In the data rows, 128 means zero.
Here are some points, each followed by its number:
[107 104 106 105 105 105 104 105 105 107 108 110 111 111 115 117 121 124 125 129 132 137 145 152 159 164 171 175 180 185 188 188 190 189 185 184 178 172 165 157 149 143 137 130 124 117 109 103  99  95  94  94  95  96  96  97  99 101 104 106 107 112 116 118] 0
[109 107 106 104 105 106 107 107 106 107 105 107 109 109 111 110 108 109 109 111 116 119 123 127 132 139 147 155 164 172 179 187 193 196 202 203 202 200 192 185 176 165 155 142 133 123 113 104  96  92  90  90  93  95  96  99  99 102 104 108 110 111 116 117] 1
[109 106 107 108 110 113 116 118 121 126 132 139 144 148 153 155 160 163 161 162 158 154 152 146 139 133 124 116 110 105  98  94  93  93 102 109 120 132 144 157 170 179 186 193 196 198 197 192 185 178 170 164 159 152 148 143 139 137 133 132 130 130 129 128] 2
[110 108 106 104 104 104 103 104 107 108 111 110 108 108 107 106 103 103 103 106 109 111 114 119 124 130 139 148 159 172 184 196 207 213 217 219 217 217 212 200 191 178 164 152 137 124 115 110 106 102  99  96  94  95  97 101 102 104 105 106 111 113 116 120] 3
[108 107 107 105 110 113 116 121 124 128 132 137 143 147 149 149 150 148 147 146 143 140 138 134 132 132 131 132 133 133 133 131 129 128 125 124 123 121 120 121 120 118 121 120 123 128 130 135 139 140 141 143 145 149 155 159 160 159 154 148 143 137 134 131] 4
[109 106 108 107 107 111 112 114 120 122 126 130 133 138 140 145 149 149 152 151 152 155 152 151 148 146 148 147 148 145 140 136 130 120 109 100  91  86  83  81  81  85  89  93 102 110 118 126 130 131 129 127 120 116 113 109 107 106 105 107 110 113 117 119] 5
[107 105 103 106 105 105 106 108 111 118 123 129 136 138 146 149 152 155 153 152 150 147 141 137 130 124 119 114 111 105 104 103 105 107 109 110 111 115 120 124 129 136 139 143 148 151 155 161 166 171 173 172 165 156 148 139 131 126 120 118 116 116 119 117] 6
[110 109 108 111 111 116 122 126 131 136 142 146 151 156 161 163 163 160 155 150 145 140 131 125 119 112 107 103  98  95  93  93  94  98 100 105 112 118 126 131 135 138 142 145 151 158 163 167 168 165 159 153 147 142 136 132 127 122 119 116 115 116 118 120] 7
[213 211 200 187 173 157 146 136 129 125 121 118 118 114 112 111 108 109 109 107 106 105 103 104 102  96  92  87  80  79  76  74  75  72  72  72  70  72  72  73  74  75  78  79  81  82  82  85  84  86  87  87  89  91  94  98 103 108 117 129 141 153 161 165] 8
[108 105 105 105 105 103 104 105 107 110 108 107 109 109 109 109 107 108 110 114 115 118 125 131 143 156 169 183 195 206 216 222 223 222 218 210 201 188 172 157 144 133 124 115 110 105  99  94  89  87  87  88  89  92  95  97 100 102 103 106 108 112 115 118] 9
[123 123 122 125 131 136 141 143 145 144 146 144 140 136 130 128 126 123 121 117 115 112 108 106 104 105 105 106 106 106 106 105 105 103 104 105 107 111 117 120 128 130 135 144 148 153 152 149 145 142 141 139 140 144 148 151 150 149 144 139 135 132 130 128] 10
[207 208 208 200 189 179 168 157 149 140 132 128 124 122 119 116 112 111 109 107 108 105 105 102  99  97  93  92  89  85  82  77  73  71  69  67  69  70  71  75  79  82  86  85  86  85  83  85  87  87  90  91  91  97 104 114 126 137 146 152 156 153 146 142] 11
[202 202 202 199 192 184 174 167 160 153 146 139 135 131 130 128 124 121 118 113 111 109 106 105 101 100  98  94  90  85  81  78  76  74  71  70  70  71  74  76  77  78  79  80  81  83  83  84  85  84  88  88  91  96 101 111 122 135 148 160 164 167 162 154] 12
[184 190 190 187 179 168 157 148 142 136 130 124 119 115 113 112 109 109 105 105 105 103 104 101  98  97  92  90  86  81  80  75  73  72  68  69  70  72  74  75  77  80  85  88  89  92  93  96 102 107 112 117 122 129 138 143 148 150 148 147 145 140 137 134] 13
[105 105 105 104 104 103 104 106 106 109 109 107 106 103 103 106 109 111 111 112 114 117 123 127 133 137 142 147 151 157 161 164 165 167 168 170 171 171 172 172 174 174 169 164 155 147 140 131 123 117 112 108 107 104 104 105 107 107 109 109 112 115 116 119] 14
[108 106 102 102 104 106 109 109 108 108 108 108 109 110 111 111 110 109 110 112 113 114 113 115 116 118 123 126 134 140 144 149 154 160 168 173 179 182 185 189 188 187 184 179 178 175 172 170 168 168 167 169 168 166 165 160 153 147 141 135 130 126 125 125] 15
[127 130 132 135 137 139 140 141 140 138 138 135 133 130 126 123 119 114 113 108 105 104 101 100  99  98  97  95  94  93  92  92  92  96 103 112 121 129 137 144 151 157 157 156 150 142 132 125 119 114 113 113 116 122 129 135 142 146 150 150 150 147 143 141] 16
[109 106 108 107 107 110 113 117 121 125 128 132 135 139 144 147 150 153 153 156 158 157 156 152 147 141 136 130 125 121 117 114 115 118 124 135 147 160 172 183 192 200 204 205 203 199 192 185 178 169 164 158 155 149 145 141 139 136 133 131 126 128 127 127] 17
[106 106 104 106 106 108 108 108 106 106 106 107 110 111 115 116 119 121 121 124 128 130 137 142 144 150 149 150 149 148 150 150 152 152 152 156 159 164 166 165 161 158 155 151 149 143 137 128 121 115 112 111 109 106 105 105 106 109 109 110 109 109 112 114] 18
[121 126 129 132 138 143 150 155 159 161 163 165 166 168 167 165 161 156 150 141 134 127 121 118 111 106 102  95  94  92  93  96 100 109 118 128 137 139 144 145 146 148 148 149 152 156 159 161 162 160 156 150 144 139 133 128 125 120 119 120 119 118 119 121] 19
[109 109 113 118 123 129 134 138 145 152 158 163 166 167 168 164 160 154 147 144 137 132 124 117 109 106 103  98  96  93  94  97 103 109 112 117 116 114 109 104  99  99 100 103 109 114 124 132 142 152 158 166 172 174 172 166 158 149 142 137 129 125 122 120] 20
[108 107 107 107 105 104 107 108 111 112 111 113 114 115 119 119 121 124 127 131 135 140 145 151 157 163 171 180 191 203 214 224 228 233 232 228 223 212 202 190 173 159 144 130 120 112 107 101  97  92  89  91  92  96  98 100 102 103 105 106 109 111 113 116] 21
[109 105 104 105 106 106 107 108 111 116 120 125 129 132 137 141 148 153 156 160 162 164 163 161 158 154 148 142 134 127 122 116 111 108 107 107 109 111 114 121 127 136 144 151 159 166 171 178 180 180 180 175 173 167 162 159 151 146 141 136 133 134 132 130] 22
[110 109 110 114 118 121 125 129 135 142 147 153 158 161 166 167 167 168 167 167 163 156 151 145 140 138 135 132 129 125 122 118 116 115 115 115 117 118 121 125 128 135 139 146 154 157 160 163 163 164 163 159 155 152 148 144 140 135 133 133 129 128 127 124] 23
[105 102  98 100 103 106 109 109 109 108 106 108 109 112 116 119 118 118 123 125 130 135 137 141 150 160 170 179 184 185 184 182 178 171 161 151 141 131 125 119 111 109 106 105 107 108 111 115 119 121 122 123 123 123 123 121 119 118 115 114 115 116 119 120] 24
[105 105 102 103 103 104 107 106 105 105 106 109 112 114 115 115 118 121 125 132 136 144 151 159 167 173 180 183 185 187 187 185 185 182 182 184 184 184 180 174 169 160 150 140 129 119 111 106 100  98  96  92  93  90  91  94  98 101 105 108 107 108 111 113] 25
[106 106 104 103 105 103 105 107 108 110 110 108 107 110 111 113 117 119 125 130 132 134 138 143 150 156 161 165 169 173 172 173 169 164 159 152 147 145 144 147 151 153 156 156 157 157 153 150 146 140 136 130 127 124 122 120 116 115 112 112 112 113 117 119] 26
[106 104 103 102 103 105 106 106 106 106 105 105 105 105 105 105 106 108 108 111 112 112 114 112 113 112 115 118 122 127 130 138 144 151 158 162 167 172 176 180 182 184 185 186 182 179 177 176 180 181 182 182 181 180 175 168 159 150 142 134 127 123 120 121] 27
[196 202 201 194 186 175 162 156 150 146 143 139 135 132 129 126 123 121 119 116 112 110 106 104 102  99  98  92  87  85  82  78  76  71  70  71  69  70  70  70  74  78  81  84  84  82  81  81  79  82  84  86  90  95  99 106 115 124 137 150 159 163 165 162] 28
[110 108 106 106 105 107 106 105 105 104 106 106 105 105 105 107 109 109 110 112 113 117 118 116 121 121 122 124 123 121 125 128 130 133 134 133 136 142 146 152 157 159 163 166 171 175 181 189 194 200 204 209 213 218 219 217 214 205 197 188 177 168 159 153] 29
[108 109 109 111 115 118 124 128 133 139 144 154 161 167 174 176 180 180 179 179 173 172 165 158 152 143 135 130 127 125 124 121 114 107 101  94  90  85  83  82  82  87  91  96 106 115 124 132 137 136 134 129 122 116 109 107 105 105 106 105 108 109 112 115] 30
[107 105 106 106 106 107 107 109 110 110 108 110 112 115 118 117 120 123 126 128 129 129 130 133 133 133 132 132 131 129 131 130 132 135 137 141 145 149 154 158 161 164 166 165 167 167 164 161 156 150 146 141 135 131 127 125 125 122 122 123 118 119 118 118] 31
[110 114 119 122 130 136 143 152 157 161 164 161 160 157 151 145 139 132 124 120 117 113 108 103  99  95  94  95  94  95  97 100 105 113 120 124 128 128 129 130 132 136 141 149 156 163 167 167 163 158 151 142 134 125 120 117 115 114 111 110 111 112 114 117] 32
[115 116 118 120 123 128 133 140 145 148 149 148 147 148 145 142 137 130 127 125 123 123 121 117 114 113 113 115 118 122 125 131 136 139 144 147 146 146 141 135 128 122 116 113 110 108 109 110 115 121 125 129 129 131 128 124 122 114 112 111 108 111 112 115] 33
[141 144 149 149 154 154 156 160 160 162 159 156 153 149 146 141 137 130 124 121 116 111 108 103  99  95  90  87  84  87  91  97 105 113 122 127 129 125 118 108 101  96  93  92  91  93  95 100 105 107 114 118 128 139 148 161 169 175 178 177 174 169 162 155] 34
[213 212 207 201 192 183 170 160 150 141 135 130 126 123 121 116 115 111 108 110 108 107 103  99  94  93  93  88  84  80  76  77  75  73  71  70  71  73  75  77  76  76  79  79  81  82  81  80  81  81  83  88  93 100 107 115 124 136 150 158 164 162 157 150] 35
[112 110 111 112 117 121 128 132 135 141 145 152 158 162 165 166 167 166 164 159 153 146 138 129 122 115 107 103  98  97  98  99 104 111 120 128 135 136 138 140 144 150 157 162 168 173 174 174 169 163 153 144 136 129 122 115 112 110 110 114 116 118 119 121] 36
[108 106 105 104 104 107 109 110 108 106 105 104 106 107 108 109 108 110 110 111 113 112 114 119 124 134 143 153 163 173 184 193 201 205 212 214 215 214 207 201 191 178 166 155 144 133 124 114 105  99  93  92  93  94  96  99 101 104 107 108 112 114 116 119] 37
[171 179 185 189 189 187 182 175 166 155 144 136 131 125 122 119 113 111 108 105 102 102  99  97  96  91  88  86  83  80  78  75  72  71  70  71  71  71  71  72  75  78  84  86  92  97 104 113 122 128 131 133 132 132 130 127 125 124 122 121 120 119 119 119] 38
[106 106 105 102 103 102 104 106 104 107 107 107 109 109 108 109 109 108 110 110 111 112 111 112 112 113 117 119 119 120 118 117 119 123 126 131 135 141 147 154 161 166 172 179 188 194 200 204 207 211 213 215 213 210 203 194 185 173 162 152 141 133 129 126] 39
[107 106 107 109 112 115 116 118 121 126 133 137 139 142 144 146 149 148 146 146 145 145 144 142 140 138 136 132 130 127 123 117 108  97  90  85  80  78  76  73  77  81  82  87  90  95 105 117 127 134 135 132 127 119 112 108 105 108 108 110 113 112 115 116] 40
[201 203 202 195 185 174 160 148 139 129 125 121 117 116 114 112 110 107 107 105 110 113 112 114 110 108 109 108 107 106 102  99  95  90  87  83  83  82  83  82  81  82  81  83  81  82  82  81  82  79  81  86  89  94  99 103 110 119 125 130 133 132 131 129] 41
[106 105 103 107 110 111 115 118 120 123 125 127 132 135 139 141 144 148 150 153 154 154 157 157 157 156 153 154 151 149 144 134 127 117 106  98  87  82  79  76  80  83  88  93  98 106 113 121 130 130 131 126 120 115 110 109 107 106 107 108 110 113 116 117] 42
[106 103 103 103  99  99 100 100 104 107 111 117 120 126 130 137 141 148 153 155 160 158 156 149 141 132 121 114 105  98  92  88  86  87  90  92  99 108 117 132 146 158 173 180 186 189 184 178 169 157 144 132 121 114 113 112 112 112 109 111 113 114 115 116] 43
[123 123 124 127 131 136 142 145 148 148 148 143 140 135 128 126 123 121 118 115 112 111 110 107 106 105 105 107 105 104 105 105 106 106 105 108 109 111 116 119 125 131 136 139 143 147 149 149 146 145 143 142 145 146 150 152 154 154 151 146 139 136 132 129] 44
[125 126 129 133 136 141 146 151 154 161 163 165 166 164 163 162 160 156 151 143 136 129 126 122 117 113 109 105 102  99  96  95  95  98 103 106 112 116 120 126 133 140 146 151 156 161 167 170 173 174 171 169 165 163 160 157 151 146 144 139 139 137 136 134] 45
[110 109 108 109 111 114 119 124 128 131 132 134 135 137 140 141 141 143 142 144 146 143 142 137 135 130 126 123 116 114 109 106 106 107 108 107 106 101  94  89  84  81  82  84  87  91 100 109 119 129 133 133 132 127 122 116 110 108 107 107 110 113 115 117] 46
[106 104 103 103 104 103 104 105 105 106 108 108 108 110 112 112 115 117 117 120 122 124 128 135 141 145 149 150 153 155 156 157 153 149 146 145 143 144 144 144 148 149 152 157 161 167 175 183 191 199 204 208 211 211 208 203 193 185 176 167 161 153 147 142] 47
[112 112 110 109 110 111 116 120 123 127 127 129 131 130 130 129 129 129 129 130 131 130 131 128 127 128 128 130 128 126 124 122 120 116 109  99  92  86  84  84  85  83  85  84  83  84  83  83  82  84  89  97 105 111 119 127 140 151 158 164 160 157 153 148] 48
[212 209 203 194 183 172 162 153 145 139 132 126 119 118 114 111 112 112 112 111 108 104 101 102  99  96  93  87  85  81  79  77  75  75  74  72  73  72  74  75  76  77  77  78  79  82  83  84  83  86  87  89  92  93  96 101 107 117 130 143 155 164 166 166] 49
[200 202 204 201 193 184 175 165 158 152 147 144 142 139 136 129 121 118 113 111 111 108 107 106 103  99  94  89  86  82  82  77  74  72  68  68  69  71  72  74  75  76  77  79  79  79  82  83  84  87  89  89  92  95 102 113 123 137 149 158 163 165 159 153] 50
[111 110 109 111 114 118 122 124 125 127 130 134 138 143 146 149 151 153 153 152 151 148 146 144 142 137 132 127 122 120 119 120 119 118 114 106  99  91  85  83  81  82  80  80  83  85  91  97 104 115 129 137 145 146 139 131 123 117 115 114 114 114 116 119] 51
[185 189 189 186 181 174 163 155 145 136 129 125 121 116 115 111 109 108 106 104 102 101 101 100  98  97  94  92  89  86  83  82  77  75  72  70  71  71  73  74  77  81  85  89  94  98 102 108 112 117 120 123 127 129 133 135 135 134 132 130 126 125 125 122] 52
[136 138 140 144 148 150 156 156 157 161 161 161 162 158 155 153 145 142 139 133 127 121 116 111 110 104  99  94  89  87  84  83  85  86  90  94 100 105 113 119 125 137 145 159 171 180 189 192 192 189 182 173 163 155 150 147 147 147 148 149 146 146 144 142] 53
[124 127 132 134 138 140 139 138 139 136 135 134 132 129 124 120 117 115 113 110 104 104 103 102 105 101 101 102 101 105 105 107 110 114 122 128 137 147 154 161 167 168 167 164 157 147 136 126 118 115 113 116 122 127 134 138 140 141 139 138 135 132 129 128] 54
[109 108 104 103 101  99 100 100 101 102 101 103 104 103 107 106 108 109 109 111 111 115 118 121 128 135 146 155 166 176 186 198 209 217 221 221 218 216 208 200 190 175 163 149 136 125 116 109 102  97  94  90  90  92  95 100 104 106 106 108 108 111 115 117] 55
[165 171 175 179 182 182 179 172 162 154 145 138 130 122 116 110 106 104 104 106 102 102 100  97  97  95  90  89  87  84  81  77  76  76  78  81  83  88  93  97  99 104 106 107 108 106 104 101 102 101 103 107 112 118 125 131 137 143 145 144 140 135 132 129] 56
[106 107 110 114 118 122 126 128 132 137 138 141 143 143 141 138 134 128 128 125 124 123 119 118 117 116 116 115 115 116 116 118 118 120 119 120 122 122 124 126 129 134 139 145 147 146 143 139 136 135 135 138 143 146 149 148 147 143 139 137 131 126 124 119] 57
[109 109 107 108 108 110 117 123 129 135 139 143 149 153 156 161 164 168 168 167 166 162 160 155 150 145 139 137 134 132 130 128 125 122 121 120 122 126 128 132 137 140 145 150 154 156 158 160 161 159 158 156 152 146 141 136 132 131 130 128 126 124 124 123] 58
[109 107 105 103 102 102 100 102 103 103 108 110 111 113 109 111 114 116 122 124 128 135 143 153 164 176 190 203 214 226 233 238 239 235 231 224 214 203 191 177 163 150 136 124 116 106 101  97  94  92  90  91  91  93  95  96  99 100 102 104 106 110 114 119] 59
[111 109 107 105 105 104 105 107 109 110 113 115 115 117 120 123 127 132 135 137 142 145 149 153 153 153 150 144 141 134 129 123 119 117 116 117 116 117 120 123 128 131 133 135 133 132 131 128 125 120 118 112 111 111 108 108 107 108 110 111 114 116 118 122] 60
[112 111 111 112 113 117 120 121 126 128 133 135 136 139 139 143 146 145 144 144 144 143 142 137 134 130 125 119 113 109 108 108 108 108 108 105 100  95  89  87  87  89  92  92  94  99 104 115 124 130 135 132 131 125 116 111 105 105 107 108 109 111 113 118] 61
[153 161 170 178 187 194 198 198 193 185 174 160 148 137 128 121 114 108 106 106 105 104 100  98  97  93  91  90  84  81  77  71  71  69  69  71  69  74  74  73  74  73  75  80  81  82  82  85  92 104 116 126 135 140 143 144 140 133 127 122 119 117 117 118] 62
[189 193 191 190 183 174 164 154 144 135 129 123 119 115 113 111 110 110 109 106 104 102  99  99  98  97  93  90  85  82  78  75  71  69  70  70  73  72  74  74  79  83  87  91  93 100 104 109 112 115 119 124 129 135 137 139 140 138 138 135 131 130 127 126] 63
[111 110 108 107 107 110 114 117 119 122 124 127 130 131 134 137 140 143 145 144 143 144 142 142 141 141 140 139 141 139 136 131 124 116 110 106 105 107 112 118 123 127 127 124 119 111 106 101  95  92  88  87  88  90  93  97  99 100 101 101 106 110 114 118] 64
[107 106 103 104 104 105 104 104 105 103 106 107 107 108 106 107 107 108 113 114 118 124 131 139 149 163 175 190 203 212 220 225 225 223 217 208 196 184 172 160 148 136 126 117 109 102  96  92  90  91  91  92  93  93  97  97  99 101 103 106 110 113 118 119] 65
[105 103 103 102 102 103 104 107 111 113 113 115 117 121 125 128 132 138 143 149 156 160 166 176 185 194 200 202 205 204 205 204 200 198 190 183 177 169 164 158 153 147 140 132 124 117 111 107 101  98  96  93  94  93  96  99 102 104 104 106 109 112 114 117] 66
[167 176 183 189 195 193 194 193 189 188 183 176 171 165 161 157 152 149 144 140 135 128 120 115 106 100  97  91  87  83  79  76  76  75  74  74  74  74  74  74  74  76  77  81  82  81  83  80  82  85  86  90  92  94  96 102 109 118 125 129 131 131 130 128] 67
[183 184 181 178 173 168 163 156 152 150 146 143 138 132 128 126 123 119 116 112 108 106 102  99  96  93  89  88  88  85  85  84  84  84  84  87  85  86  90  91  97 100  99  99  97  95  93  91  89  90  89  91  94  96 101 107 111 116 121 125 127 128 128 127] 68
[187 192 194 195 193 188 184 178 171 165 158 151 142 136 131 126 124 119 112 109 104 103 102 101 100  95  92  86  81  80  75  75  77  76  82  85  89  94  96  97  96  97  93  92  91  89  88  88  85  84  84  85  90  95 101 110 119 127 131 133 134 131 132 129] 69
[110 112 115 122 129 136 142 145 151 155 158 160 157 150 145 136 131 126 120 118 112 106 101 102  99  99  97  92  90  86  84  84  85  87  89  92  95  99 105 110 118 126 136 143 152 164 171 182 189 194 196 193 189 180 169 155 144 134 126 121 117 116 116 118] 70
[109 108 107 110 114 118 121 126 131 137 146 148 155 161 162 166 164 163 163 158 152 147 141 135 131 122 113 107 101  99 100 103 110 117 124 131 137 142 148 152 158 163 167 170 173 176 174 172 163 153 144 135 129 122 116 113 109 109 112 113 115 116 117 119] 71
Which three points above are nearest to each new point? Their numbers follow each, nearest first.
[109 107 104 105 106 107 107 107 105 106 106 109 112 114 120 126 134 143 149 153 158 162 163 164 161 159 156 153 151 150 151 151 152 154 158 162 168 171 176 176 174 171 165 159 150 142 131 122 115 109 105 102  99  98  97 101 102 106 109 109 112 114 118 120] 18 14 25
[103 102 100  99 103 102 101 105 105 107 108 106 108 107 108 109 107 108 109 110 115 119 123 127 129 132 135 138 140 143 145 148 152 157 163 165 170 175 178 182 184 184 183 181 174 166 157 146 138 130 121 116 112 108 106 103 102 101 103 107 109 111 116 117] 14 18 31
[111 112 116 120 127 133 141 146 154 161 165 170 168 165 159 151 144 138 129 123 116 111 108 104 100  96  93  91  88  88  89  94  99 104 110 118 127 135 142 146 149 153 156 159 162 163 164 162 159 152 144 138 131 126 121 118 115 115 114 112 110 111 112 116] 32 19 36
[109 107 107 109 110 115 118 124 128 132 137 141 147 155 158 163 165 163 160 154 148 141 136 129 121 114 108 103 100  95  93  91  91  98 103 112 121 124 130 133 136 141 147 152 158 164 168 171 168 163 155 147 141 136 129 125 122 117 117 116 117 118 119 120] 7 36 71
[105 105 105 104 105 106 107 110 111 110 109 106 106 105 107 110 110 111 110 109 109 109 112 113 113 115 116 118 119 122 123 125 127 129 132 134 141 147 154 163 170 176 181 186 190 195 198 199 200 201 202 201 200 197 190 186 177 168 160 148 141 133 128 127] 39 27 29
[106 103 104 102 104 103 104 106 103 104 104 106 110 115 117 123 127 134 140 145 154 161 169 177 183 190 197 203 210 213 216 217 214 210 202 194 184 175 166 157 148 138 130 122 114 108 102  96  94  92  89  91  90  91  95  95  99 101 105 108 109 114 112 116] 66 0 25
[106 103 103 102 104 105 105 106 106 107 107 107 109 109 109 110 108 107 108 108 108 109 111 112 114 113 113 114 115 118 119 122 124 126 128 131 135 140 146 151 159 168 175 183 189 192 198 204 209 214 218 218 214 209 201 191 182 171 161 150 142 136 130 129] 39 29 27
[109 107 110 111 115 119 122 127 130 134 138 140 141 142 140 137 136 132 129 126 120 117 113 108 106 103 100  98  95  95  93  92  94  93  98 101 104 107 110 112 115 121 125 131 138 146 157 168 179 185 187 186 181 175 167 158 150 143 138 133 128 125 122 121] 70 6 44
[112 113 114 116 116 116 119 120 124 126 128 130 132 135 138 142 143 144 143 142 143 141 140 142 139 139 138 134 133 129 120 112 103  94  88  83  77  73  72  71  72  77  78  79  80  80  81  84  90  98 110 121 131 141 143 141 137 130 124 119 114 112 113 115] 51 40 46
[108 107 107 108 110 109 112 112 114 119 121 128 132 136 142 145 150 154 157 161 161 161 159 158 153 144 138 131 124 118 108  99  95  92  91  93  94  99 105 114 125 135 147 159 168 178 189 195 201 202 200 198 192 187 179 171 166 162 158 155 151 147 145 143] 22 6 2
[107 105 101 101 102 103 106 106 107 107 106 107 107 109 109 109 111 111 113 114 115 119 122 125 131 134 138 145 149 153 160 164 167 169 169 166 161 153 142 133 124 113 106 101  95  94  95  97 105 113 124 134 144 153 158 161 160 157 154 148 144 139 135 132] 24 4 33
[117 117 117 119 120 121 124 124 127 130 128 132 133 134 136 137 138 139 143 144 147 148 150 152 152 148 143 135 127 119 111 102  93  88  83  81  80  78  80  78  79  81  83  87  91  98 105 115 124 131 132 132 127 120 116 109 107 108 108 109 112 113 116 118] 40 61 46
[105 102 101 101 105 107 106 107 107 106 108 110 110 109 109 108 107 112 116 121 128 132 138 146 153 160 168 175 184 191 195 200 200 200 198 191 186 180 174 171 167 164 162 160 159 156 155 151 148 144 138 134 128 125 124 122 123 120 119 120 118 120 121 119] 26 14 25
[108 106 107 109 109 114 117 123 132 138 145 151 155 158 163 164 164 161 155 152 145 137 130 118 112 106 102  99  96  95  97 100 106 114 121 130 137 146 156 161 165 165 167 169 166 165 158 151 144 135 125 117 111 110 109 109 111 110 111 110 112 112 115 118] 71 36 7
[102 103 103 104 104 104 106 107 108 110 111 114 117 117 119 123 125 130 133 135 139 141 147 150 157 161 163 165 166 170 171 174 175 177 180 182 185 185 181 178 173 167 163 155 147 142 139 137 138 137 135 136 135 135 136 136 137 134 131 131 128 126 124 121] 26 18 14
[110 112 112 115 114 115 118 121 124 127 128 128 129 130 131 131 130 129 129 131 131 131 131 131 132 133 134 135 132 130 124 115 107  98  89  86  82  80  80  80  80  82  82  81  82  82  82  85  87  91  97 105 116 127 138 145 148 146 141 136 129 122 120 117] 48 51 46
[110 108 105 105 106 106 107 108 108 108 109 109 108 107 107 107 107 108 109 110 113 114 113 117 121 125 129 130 134 137 144 151 157 165 170 174 178 181 184 184 183 183 181 179 176 168 164 163 161 162 164 167 169 170 167 161 155 148 141 135 129 126 127 126] 15 27 31
[106 105 104 105 104 103 103 102 104 105 108 110 108 108 106 105 109 111 115 119 120 119 119 119 121 125 129 133 133 134 133 131 132 133 133 136 137 141 145 147 153 156 162 168 171 175 180 185 192 199 203 210 214 216 216 214 209 201 191 178 169 160 151 146] 29 47 39
[114 116 118 123 128 134 142 150 155 157 158 155 152 148 141 136 130 125 119 113 108 102 100  98  98  99  95  93  89  86  84  85  84  82  84  83  85  92  94 101 111 117 127 138 148 163 175 185 194 197 201 200 196 189 178 165 151 140 132 125 123 121 119 119] 70 53 45
[110 110 109 113 114 116 119 120 124 127 132 134 136 139 139 140 141 141 141 141 140 141 141 139 136 134 132 130 129 127 123 119 112 104  96  87  80  76  75  75  76  76  77  81  84  91  99 108 121 132 139 137 132 124 115 110 106 107 106 106 109 108 112 116] 40 46 61
[106 105 103 101 102 102 103 105 106 107 107 106 110 110 110 112 112 115 117 121 124 127 136 139 144 148 149 152 153 152 151 150 145 145 144 144 145 143 142 143 145 148 153 157 163 172 179 188 196 203 208 209 211 207 202 197 188 183 175 166 158 148 143 138] 47 29 39
[109 107 108 107 109 109 111 113 115 118 120 125 129 135 138 142 147 148 153 154 156 156 153 149 147 144 138 134 128 125 124 126 128 131 139 146 157 168 176 185 191 193 193 191 187 183 178 170 163 158 152 149 143 137 136 132 130 128 123 121 123 123 124 126] 17 31 2
[105 100 100 102 102 104 104 106 106 108 108 109 108 109 110 108 110 109 109 110 111 115 114 118 117 113 115 113 114 114 114 116 117 120 122 125 132 137 145 149 154 160 167 176 183 191 198 204 209 214 218 220 220 216 209 197 187 176 166 156 148 141 135 130] 39 29 47
[197 202 203 202 197 188 177 165 154 144 135 126 122 118 114 113 110 109 110 109 109 110 108 108 109 111 111 112 109 104 100  94  92  90  88  85  82  78  79  81  79  81  81  81  82  80  81  80  84  86  88  90  91  95  98 104 111 118 122 127 129 129 131 129] 41 11 68
[110 110 107 106 105 105 106 107 110 111 112 114 115 116 119 120 120 124 127 131 135 138 143 148 154 161 167 176 186 197 211 220 226 229 225 224 220 213 203 189 176 163 149 134 122 110 102  97  91  88  90  89  92  92  91  94  95  99 104 109 111 115 118 120] 21 59 65
[168 171 174 175 175 174 175 176 178 177 176 174 167 163 154 146 140 131 125 119 115 112 111 112 111 112 113 112 111 110 105  98  92  82  79  77  76  76  74  73  74  76  79  82  82  83  83  82  84  84  83  85  88  90  93  98 104 112 120 126 131 135 137 138] 67 68 69
[111 110 109 111 113 116 121 125 129 135 142 150 157 166 170 173 178 179 179 180 179 176 170 163 153 145 140 136 133 130 129 126 125 120 111 102  92  86  85  82  84  83  84  87  93 102 110 120 125 133 139 141 138 130 124 117 116 113 113 114 114 116 117 119] 30 5 51
[115 117 121 123 127 133 137 140 144 146 146 148 146 144 144 141 139 134 130 128 125 123 120 116 115 113 112 114 115 116 121 125 130 138 142 143 146 145 143 141 136 131 128 123 119 118 117 121 123 126 131 130 130 130 128 127 123 119 115 115 114 115 117 117] 33 57 54
[186 189 191 186 179 172 162 152 144 134 125 121 116 113 114 110 109 109 106 105 103 101 100  97  95  92  89  87  85  82  80  76  74  73  70  70  69  70  72  74  77  81  82  84  86  88  92  94  99 103 109 115 123 130 136 145 149 153 155 151 148 144 140 140] 13 63 52
[195 202 206 206 200 191 179 167 153 141 132 122 118 114 110 109 107 105 104 102  99 101 101 102 104 103 100  99  97  96  97  98  97  96  95  91  91  92  89  89  88  86  85  83  82  82  82  82  83  85  86  87  90  94  99 110 116 121 125 124 127 126 125 126] 41 69 68
[115 117 119 122 128 131 133 138 142 145 148 147 148 147 145 144 141 137 133 129 125 122 119 119 117 116 118 118 121 125 132 136 141 147 146 147 145 140 137 131 124 118 111 110 107 107 111 114 119 124 127 127 128 128 125 121 116 113 110 112 113 115 118 120] 33 57 4
[112 110 111 112 114 118 118 121 121 122 127 128 129 131 132 132 132 131 130 128 128 129 129 130 131 131 130 132 133 131 126 119 110 104  98  90  85  79  77  77  77  79  80  83  83  82  83  81  84  89  95 106 117 129 141 148 153 151 147 139 131 126 121 122] 48 51 46
[107 103 102 100 101 102 104 108 111 115 115 117 118 121 124 125 127 130 134 141 148 150 155 159 161 167 169 170 173 171 172 169 167 169 169 170 169 167 163 163 161 159 158 155 154 152 148 147 142 141 139 138 133 131 131 128 129 127 124 124 122 124 124 124] 26 18 14
[107 107 105 103 103 100 102 105 106 110 110 109 108 108 111 112 112 112 110 111 114 114 117 119 121 124 124 124 124 125 127 130 130 132 133 135 139 141 144 151 153 160 166 169 176 179 182 187 192 197 203 209 214 216 218 216 208 202 193 183 176 166 156 149] 29 47 39
